Rows are one point carried round by a steady rotation, each followed by how many ticks it has turned.
The counts run from 0 to 309.
[-14  16  -7  19  -2  -6  21  17   3 -17   3   4 -35  22  -4  -3  -1  60
 -16  27  20  15  38 -24 -28 -43  26 -17   1  -7  -3  -6   2   2  20 -10] => 131
[ 10 -18   4 -32  20  -7  16  16 -27 -14 -14  -2  -5   4   0  -1  22   1
 -42  31   2 -24 -26 -17   9  21  13  43  10  39   2 -10  27   9   4 -24] => 266
[ 31  -6  16  -2 -39 -21  17  -1  -2 -32   5 -60  -4   5  -3  28  17 -19
 -16  19   8  -1 -33  -5   5   0  15 -18   0  23 -29  27  10  -6  13  -8] => 192
[ 19   7   4 -24   2 -28  -6  -4   5   5 -13  25  -8  39 -20 -17   4   8
 -10 -13  35  17  19   3 -31 -22  10   9  24 -32 -21 -31  34  -4  27 -21] => 77
[ -4  -3 -13  26 -28 -11  36  -2  -6  -1  34 -27 -24   1  -9  24 -17  18
 -28  21  13 -13  19   6 -15 -14  -4 -42   4  29  -7   9 -10 -26  -1 -23] => 173
[ 27 -13  15   5 -29 -11  16 -19  48 -27  18 -14  -9  20   9 -16   3   7
  -1  29  -7  -5 -33 -15 -20 -32  32 -23 -13  -1   2  -2  -1 -12   4  12] => 158
[ 16 -21  22   6 -39 -13  24 -15  37 -21  21 -15 -18   0  20   5 -26  13
  -9  13  16   9  42 -14 -21 -23  13 -26   0  -3   4  12 -39  -1   6   2] => 165
[  4   5 -20   5 -13  27  30   8  13 -15   7  14 -15 -21  28  -6 -27  52
 -17  44 -17   2  10   9 -18 -19  23 -10   9  -7  30  -6 -19  14  16 -12] => 134
[ 44 -22  26 -15 -50   0   6  -7   7 -12   2 -27  12   7  -1   1 -38   3
 -12  28   7   5 -34  -8 -13  11  -9 -12 -30  -2  -5  12 -18 -27  12 -13] => 199
[ -9  20 -33  -1 -23 -13  38  -5  -6 -27  32  39  -8  24  19   6  -3  27
  -6  37  -6 -19 -18   7  -4 -29  15   0  10  -1  26  17  11   2  14  -2] => 127
[ 37 -22   5   4 -31  27  10  16   5 -13   3 -48  16 -26  -4  10 -33  13
 -27  25 -20  13  -5  20  -3   3   5 -27   1  20   3   3 -20  -7  16 -19] => 187
[ -7  -2 -30 -28 -12  18   6  29   3   6   3  29  -5   1   2   7   9  25
 -36   4  -7   1  51  33  -3 -18  29   3  12   8   2 -10  -2   5  23 -43] => 100
[ 21 -18  -7 -24  15   3  14 -15  -8  17   1  37  -7 -22  23 -29 -24  24
 -22  34   0 -13  28  -6 -20   0 -11  26  25   9  31 -15 -25  -5   5  -9] => 294
[ 24  -9  33   9 -17 -14  38  -7   3 -20   6 -28  -4  10  -8 -23 -29  -1
   9  21  29  -8 -42 -15 -33  13   1  14 -29   6  -1  -8  -4  24   3 -14] => 211
[ 21  -3   5 -10   7  -5 -24  12  -5  18  -4  22 -16  -6   9 -41   7  29
 -13   9  -7  -7  55  -7 -12 -17  34  26  -5  15   0 -22 -16  11  -7 -33] => 304
[ -2  10 -36 -10  19 -22  16  -9 -27  13  17  24 -29   0  12   8  28   9
 -39   9   9 -33  26   3  -9  -5  17  31  30  32   2   5  -6  -3   0 -22] => 300
[ 11  13 -23  -5  11 -38  16 -24 -27   3   5  28  -8  23 -11 -30  21  -3
   1   6   9 -11  16 -12 -28 -14   1  32  45  14  24 -14  12  17  17  10] => 289
[ -7  -1  -2  31 -20 -20  39  -5   1 -14  31 -26 -34  13  -4  15  -3   8
 -18  22  20 -16  13  -9 -20 -18   6 -37  -6  23 -12   4  -6 -31  -6 -17] => 172
[ 34   2 -17   5 -50  11   4  -8  36   8  11  -9  24  -5  -3 -26  -3  19
   5  19 -27  22  18  13 -22 -34  13 -27   7  -2  24   4 -27  -3  25   1] => 155
[ 14  -5  15  11 -38 -29  21 -11 -14 -12  26 -32  -3  14 -27  15 -43   0
 -40   0  42  18   9  -5 -21  11 -13   6   1  11  -3  16 -20   0  37  -1] => 206
[ 17 -24  15 -35  -6  -2  19   5 -21 -10   3  29   9  12   6 -19 -35   6
 -25  19  23 -31 -10   0 -11  32  -9  26 -24  27  26  -7   7 -11  -1 -20] => 253
[ 29  -6  -8 -11 -30  14  37   0 -10   4   7 -21  13 -25   6 -22 -16 -13
  -3  17   7 -15 -26  22  -8  43 -10  19 -18  32  14   3 -22  22   1 -39] => 221
[ 13   3 -17 -20 -17  29  -1  29  15   5 -13  32  17  -3  10 -28   8  33
   9   8 -22  -1  25  28  -9 -17  32  -1   4  -5  15 -25   6  20   9 -40] => 102
[ 31   2 -25 -34  -1   4   0   6 -16  18 -31  12   8  -4  -4  19  11   4
 -43  -3  14  16  15  25  -7  10  -1   7  42 -13 -14  -7  12 -14  23 -33] => 67
[ 13  21 -21  -1  17 -14  36  10 -48  -2  -8   8   0  -6 -15  21  -5  -2
 -37  -3  15 -20 -16  40  -7  15   6  17  33   1  -5 -23  28  12  18 -30] => 54
[ 45   6  20  12 -56 -15  -1   5  -6   8  -9 -49  18   6 -31 -10  -5  -6
  15   3   3  35  15 -15 -20  -4 -23 -27   5  11  -9   4 -15  -5  26 -20] => 196
[ 19  -7 -14 -27   6 -30  15 -31 -12  -9  12  38   2  15  13 -15   3  -4
 -28  23   0 -22 -15  -3 -10  -2   9  46  31  15  30   4   6  10  18  22] => 287
[ 30  15 -16   4  18 -10 -14  -6 -15   8   0  17  -8  -2  13 -26  41  14
  -3  13 -32 -44  -4  14 -14 -11  37   8  34  27  16 -22  31   2  -5 -10] => 309
[ 23 -37  31 -25 -16  -9  -1  -2   7  -7 -14 -30   8  17 -35 -13   3 -21
 -29 -12  37  14  26 -18 -14  13  -9   8  10  19 -10 -22  11   6  25 -12] => 238
[ 32 -12  11 -40  10   8  13  27 -12  -4 -21   6   2 -16   3   5 -23   7
 -35   7  17   7   8  19  19  -8  30  39  -1  -7 -15 -16 -23  28  18 -36] => 59
[ 46  -7   9  -4  -3 -25  16  -8 -15  18 -11  -6  20   5 -32  -7 -11 -37
  -7 -18  11  -1  30  19 -11 -11 -25   0  48  -2   1 -25  -1 -14  23 -17] => 35
[ 14   7   1  29 -41 -23  17 -23  18  -7  16 -29 -16   4  -2   1   1   8
   8   2   5  17  39 -12 -36 -23   0 -48  32  -1  11  -4  -6   2  16  12] => 163
[ 49  19  -8  20   0 -22  11  -6 -12  29 -12 -28  17   0 -40 -14  27 -35
 -14  -9  -1 -25  -3  21  -4   5   6  10  19  27 -11 -19  25  -9  -9 -32] => 22
[ 43   5  24   7   5 -22 -12   4   0  19 -13 -29   1   0 -36  -5  13 -15
 -34 -20  22 -12  22   3  -5   2  13   2   1  11 -30 -29  12 -18   3 -24] => 24
[ 15  -7  11 -37 -20   3 -11  14  23 -23 -20   7 -12  17  13   2  15  30
 -11  -3  -3  25  48  -6  -5 -34  34 -11  27 -17  -6  -7   0  14  23 -10] => 111
[ 16  -3  22  36 -16  -3  10  27   3  -8  15 -66 -11   0 -24   7   4   9
  -9   9   5  13  16  -8 -17 -22  19 -30  -7  21 -24 -13   4   8  11 -26] => 184
[ 35  21  16  35  23 -19  41 -12 -10   6  -7 -28 -16   0  -2 -26   4 -15
   5   8  16 -39 -13 -21 -12   1   8  19   6  19 -11 -22   8  10 -24 -18] => 10
[ 18   7 -21 -15  13  -2  10  10 -42   6 -21  -2   2  -6 -17  -2  36   0
 -34  16   0  -5   6 -16  -3  25  -8  26  44  35  14 -11  34   9  14 -23] => 268
[  6  23 -33 -11  -6   2  32   8  -9  -1  -2  43 -17   6  34 -12  28  14
  10   9  -4 -29  -4  29 -18   9  19   2  23   0  11 -15  36  14 -10 -42] => 95
[ 18  11  -5  38 -35  10  19   7 -11  11  18 -27  -4 -24   0   3 -33  29
   2   9  -6  -1  40  16 -29   2  -1 -46   3  15  18  -2 -21  -2   4 -20] => 175
